Here is a table of points, one per row:
[ 0.1 -1.3 -0.3  0.6  0.8  0.   1.4  0.3 -0.2 -1.2  1.2  0.8 -0.3 -0.3  0.8  0.7  1.   0.   0.6  0.3 -1.6  1.6 -1.3  1.7]
[-1.5  0.1  0.2  1.4 -0.1  1.1  0.6  1.9  0.8 -0.1 -0.5 -0.4  1.1  1.3 -0.6  0.8 -0.9 -0.3 -1.3 -1.1  0.8 -0.2  0.4 -0.6]
[ 0.3 -0.1 -1.  -0.1  0.8  0.2  0.8 -0.2  0.6  0.6  0.2  1.2 -1.3  0.1 -0.1  0.7 -0.6  0.5 -0.4 -0.5  0.  -0.4  0.3 -0.4]
[-0.4  1.2  0.5 -2.6 -1.2 -0.2  2.8 -1.6 -1.6 -1.6 -2.1  1.7  0.8 -1.4 -1.9  0.3  1.5 -1.1 -0.1  0.1  0.6 -0.9  1.3  0.4]
[-0.1 -1.3 -1.4  0.  -0.5 -0.6  1.2  0.3 -0.1 -0.4  1.  -0.2 -0.8  0.4  0.4 -0.2 -0.9  0.2 -0.2  0.2 -0.1 -0.8  0.5  1. ]
[ 0.6 -1.3  0.9 -0.9 -0.6  1.5 -1.1  1.7  1.2  1.7 -0.7 -0.1 -3.6  0.  -0.7  0.4  1.6 -1.4  0.3 -0.9 -0.9  1.4  1.6 -1.6]
[-1.2 -1.1  0.  -1.4  0.8 -0.2  0.9  0.5  0.5 -1.  -0.4 -0.5  0.5 -2.3 -0.8 -0.2 -0.9 -0.4  0.9 -1.   0.7 -0.5  0.   0.7]
[ 0.8 -1.  -0.5 -0.3 -0.6 -0.7  0.9 -0.2  0.9  1.4  0.4  0.3 -0.7  0.1  0.4  1.2 -0.1  0.   0.2  1.5  0.1 -0.6  0.1  0.1]
[ 0.5 -1.3  1.1  0.3  0.9 -0.3 -1.  -0.2  0.9 -0.4 -0.9  0.1  0.4  0.6  0.2  1.1 -0.3 -0.7  0.9  1.  -1.4  0.1 -1.3 -0.1]
[-0.8  0.2 -0.8  1.  -0.3 -1.2  0.2  1.  -0.9 -0.1 -1.7 -1.4 -0.3  1.1 -0.9  0.5 -1.  -1.  -0.4 -0.7 -0.1  0.7  0.3 -1. ]
[-1.6  0.9  0.2 -0.2 -0.6 -0.6  0.   0.1 -0.3 -0.9  0.6 -2.2 -0.4 -1.  -0.6 -0.8  1.5  0.5 -0.2  1.8  0.5 -0.7 -0.9  0.8]
[ 0.5  0.7  2.8  3.2 -2.4 -0.6  0.  -0.2  0.7 -1.2 -0.4 -0.3 -1.1 -1.6  0.7 -1.4  0.7 -0.1  0.  -2.5 -1.   0.  -1.3  0.8]
[ 0.8 -0.3  0.   0.5  0.4  1.8  0.7  1.4 -0.4 -1.3  0.4  0.1  0.2  0.2 -0.8  2.  -0.7  1.4  0.7  2.4  0.8  0.2  0.8 -0.4]
[-0.3  1.7 -0.5 -1.4  0.4  0.8 -0.4  1.4  1.  -0.6 -0.6 -1.  -0.4 -1.7 -0.4 -0.7  0.3 -1.1  0.1  2.   1.2 -1.  -1.8  1.7]
[-1.1 -0.1 -0.1  1.1  0.1  0.   0.5  0.1 -0.5 -0.7 -0.3 -1.7  0.3  1.5  0.2  0.7  0.3 -0.8 -1.4 -0.1  0.6  1.9  0.4  0. ]
[-2.2  1.   0.5  0.  -1.3  0.8 -1.   0.6 -0.8 -0.6  1.2  1.3 -0.2 -1.9 -0.1 -0.7  0.7  0.6 -1.1  0.6 -0.3 -0.3 -0.2 -1.3]
[ 0.  -1.6 -0.4  0.1  0.9 -0.7 -0.2 -0.1 -0.4 -0.6 -0.3 -0.5  1.6 -1.8 -0.3  0.7  0.2 -0.4  1.8 -0.5  1.3  0.3  0.4 -0.2]
[-0.4 -0.5  0.3  0.7  0.4  0.8 -0.1 -0.6  0.7 -0.4 -0.6  0.4  0.   0.8  1.   0.9 -0.5  0.3  0.4  0.6 -1.8 -0.5 -0.7 -0.4]
[ 2.4  0.2 -1.  -0.9  0.9 -1.1  0.7  0.7  0.   0.8  0.2  1.  -0.1  0.  -0.4  0.3  0.2 -0.9 -1.3 -1.6  0.2 -0.5 -1.2  0.1]
[-1.2  0.1  0.3  0.9  0.2  0.2  0.  -0.6 -0.1 -0.4 -0.3 -0.4 -0.2  0.9  0.4  0.4 -0.5 -0.4 -1.6 -0.4  0.  -0.2 -0.8  0.2]
[ 0.3 -0.3 -1.1 -0.5  0.8  0.3  0.  -1.4  0.2  1.  -0.3 -0.3 -1.7 -0.5  1.3  0.7 -0.1  0.2 -0.9 -0.1  0.2 -0.6  0.7 -0.2]
[-0.5 -0.2 -0.9  0.1  1.2  0.4 -0.8 -0.3 -0.2 -0.2 -0.1  0.1 -1.2  0.7  1.3 -0.3 -0.7 -0.8 -1.5 -0.4  1.  -0.6 -1.5  0.9]
[ 1.1  1.7 -1.2  1.9 -3.8 -0.1 -0.5 -0.2 -0.3 -0.1 -0.7 -0.9 -0.6  0.2  1.   0.9 -0.3  0.6  2.2 -1.6  0.9 -0.8 -2.3  0. ]
[-1.7  1.3  0.7 -0.7  0.8 -0.2 -2.2 -1.3  0.   1.2  0.   0.5 -0.8  2.5  1.8  1.9  2.9 -1.7  1.8 -0.5 -0.1 -0.4  1.9  2.5]
[ 1.9 -0.9  1.1 -1.1  0.6 -0.6  0.6 -1.  -0.6  0.5  0.9 -0.1  0.1  0.2 -0.6  0.7  0.4  0.8 -1.1 -1.3  0.5 -1.7  0.2  0.1]
[ 0.8  1.7  0.6  1.1  0.  -0.5  0.7 -1.5 -0.1  0.1  2.1  0.5 -0.1 -0.9  2.7 -1.4 -1.5 -1.1  1.   0.   2.1  1.   1.8  0. ]
[ 0.6 -3.3 -0.6 -1.6 -2.1  0.8 -2.5 -0.8 -0.3 -0.5 -0.7  0.9 -1.2  0.9 -0.8 -1.6 -1.1  1.2  0.   0.2  0.7  0.5  1.1  2.9]
[-0.3  2.9 -0.2 -1.9  1.4 -2.1 -1.6 -0.4  2.5 -1.5  1.1 -0.5 -0.3 -0.1 -1.8  0.2  0.4  3.5  0.6 -0.3 -1.1  1.2 -0.1 -0.1]
[ 1.1  2.   0.4  0.6  0.2  1.5  0.2 -1.4 -1.4  0.3  0.4  0.3  0.4  0.7 -1.2 -2.1 -1.4 -1.   1.   0.2 -2.   0.6  0.1  0. ]
[ 1.3 -1.7  1.  -0.6  0.   0.6  1.4  0.9 -1.   1.1  1.  -1.3 -0.3 -0.3 -0.3  0.4  1.2  1.2 -0.4  0.   0.4  1.6  0.4  0.2]
[-0.8  0.1  0.2 -0.7 -1.1 -0.7  1.5 -0.6  2.2  1.3 -0.8 -0.7  0.5  1.6 -0.3 -3.   2.2  0.9  0.4  1.8  1.3 -0.6 -0.7 -2.2]
[ 0.4  1.3  0.9 -1.4 -1.6  1.1  0.9 -1.6 -0.8  0.3  1.5 -1.7  0.9  0.7  0.7 -1.8 -2.  -1.9  0.  -0.1 -2.2  0.4  1.  -0.8]
[-0.6  0.5  0.6 -2.3  0.3  0.2 -0.2  0.7  0.9 -1.4  0.  -0.7  0.6 -1.6 -0.9  0.7 -0.6 -1.4  0.4  0.3  0.9 -0.4 -0.7 -1.4]
[ 0.7 -0.7 -2.8  0.7 -0.9  0.2 -2.3 -0.9  1.9  1.4  2.2  0.1  3.8 -2.3 -2.5  0.6  1.9 -1.3 -1.5 -0.8 -0.9 -0.2  0.5  0.9]
[-1.1 -0.9 -0.3  0.5  0.8  0.8 -0.1 -0.5 -0.4 -0.5  1.1 -0.5 -0.7  0.7  1.  -0.4 -0.6  0.  -0.9 -0.4 -0.2 -0.7 -0.5  0.1]
[ 0.8 -1.8 -1.2  0.4  2.   0.  -0.1 -0.8  0.8 -1.  -1.1  0.3  0.2 -0.6 -0.2 -1.5  0.   0.1  2.1 -1.7  0.2  0.3  0.6 -0.6]
[ 0.7  0.4  0.1 -2.   0.2  1.8 -0.7 -0.2  0.8  1.4 -1.3 -1.2  1.6 -2.3  1.9  0.6  0.4  2.6 -0.2 -0.7 -0.7  1.7  0.  -0.4]
[-1.2  0.1  1.6 -1.6  0.9 -1.7 -0.8  2.6 -1.4  1.4  2.5  0.4 -0.2  0.2 -0.3 -1.9  0.5 -0.4  0.8  0.3  0.5 -1.2 -1.3 -1.2]
[ 1.6 -0.6  0.  -0.1  0.8  0.   0.  -1.8 -0.3 -0.2  0.3  0.5 -1.4  1.1 -1.5  0.3  1.1  0.3 -0.6  0.1  0.6  0.  -1.4 -0.7]
[-0.6  0.7 -1.1 -0.4 -0.6 -0.2  0.1  1.1 -0.2 -1.5  0.1  2.3  1.9  0.6  2.  -1.9  2.4  0.   0.2  0.9  0.5  0.6 -0.1 -1.4]
[-1.  -0.6 -0.6  0.1 -0.2 -1.6  0.4 -0.6 -0.2  1.1  0.2  1.6 -1.2 -0.1 -0.4  1.4 -1.5 -0.4 -0.4  0.3 -0.1  2.  -0.7 -1. ]
[-1.6  1.  -0.1  1.4  0.1 -0.2 -1.1 -0.1 -1.5 -0.2 -0.8  1.  -0.5 -0.9 -1.2 -1.6  1.5  1.3 -0.9  0.4  0.  -1.3  2.3 -0.8]
[ 0.3  0.1 -0.1 -1.  -2.4  0.4 -1.6  0.7 -0.4 -1.3  0.1  1.3  0.9  2.8  0.5  1.2 -1.2  1.   0.6 -1.5  1.5  0.7 -0.3  0.7]
Along one direction, these points spread out more than along any other. Take the direction at right angles to it along which they spread out most. Go by this last direction. Where along it does each point below lie, from 0 to 99? 50 is the average, and the first point above lies past it. One standard deviation of the points above along it is 16.
[-2.2  0.2  0.8  1.2  0.6  2.4  1.4  0.6  0.8  1.5 -0.1  0.5  0.8  1.3 -1.4 -0.3 -1.1  0.9  0.9 -0.9 -0.5  0.3 -0.4  1.4] 44
[-0.8  0.2 -0.3  0.7 -0.2 -1.2  1.3  0.   1.5  1.1 -0.7  0.7 -0.3  0.6  0.7  1.3 -0.9  0.3  0.   0.3 -1.9 -0.7 -0.1  0.1] 48
[-0.2  2.  -0.1  1.3  0.5  1.6  0.6 -0.1 -1.2  2.  -0.2  0.1  1.   1.  -1.7 -0.8 -0.7 -1.3  1.8 -0.2 -0.4  1.  -0.2  1.2] 34
[ 1.7  1.7  3.2  2.4 -0.4 -1.3 -0.1 -0.4  1.8 -0.6  0.2  0.8  0.2 -0.7  0.6 -0.8 -1.6 -0.7 -1.7  1.3  1.3  1.2  2.   1.1] 28
[-0.1 -0.5 -0.8  0.  -0.2 -0.5  0.3  0.  -0.1 -0.1  1.  -0.5 -0.9  0.8  0.8  0.8 -0.1 -0.3 -1.  -0.1 -0.3 -1.   0.7 -0.4] 50
[-0.5  0.5 -0.3  1.7  0.4 -0.3  0.1  1.  -0.8 -0.3 -0.1 -1.   0.5  1.3  0.   0.5 -0.7  0.4 -0.2 -0.6 -0.2 -1.5  1.4 -0.2] 38
[ 0.7 -1.1  0.1  0.6  0.7  0.8  0.2  0.4 -1.4  0.   0.1  0.1 -0.5 -1.5  0.2  1.1  0.1  0.9  1.3  0.9 -0.1  0.   0.1 -1.1] 60
[ 2.8 -0.3  1.5 -0.8  0.3  0.5 -0.2  1.6 -0.9  0.6 -1.7  0.3  1.3 -1.   0.5  0.1  0.4  0.7 -0.4  0.8 -0.5 -1.3 -0.2 -0.1] 61
[ 0.8 -2.  -0.1 -0.1  0.9 -0.5 -0.5 -0.2  0.4 -1.8 -0.3 -1.1  0.8  0.4  0.2 -0.2  0.2 -0.6  0.9  0.1 -1.2  0.3  0.  -0.2] 61
[ 1.9  0.1 -2.1  0.4  0.6  0.3 -0.1  0.9 -0.1 -0.4  0.2 -0.8 -1.1  0.2  0.3  0.2  0.  -0.3 -1.   0.4 -0.3 -0.9  0.1 -0.1] 57
[-0.6  0.6 -0.6 -0.8  0.1 -2.8 -0.4  1.2 -1.3  1.3 -2.2  0.4  1.6 -0.8  1.  -2.2  0.   1.4 -0.9  1.1 -0.1  1.2 -0.1  1.1] 46
[-1.1 -0.5  0.6  0.8  0.5 -0.3 -1.1 -2.1 -0.9  1.1 -0.4  0.4  0.4  0.3  0.2  1.6 -1.   0.2 -0.5  0.4  0.3 -0.3 -0.9 -1.1] 49
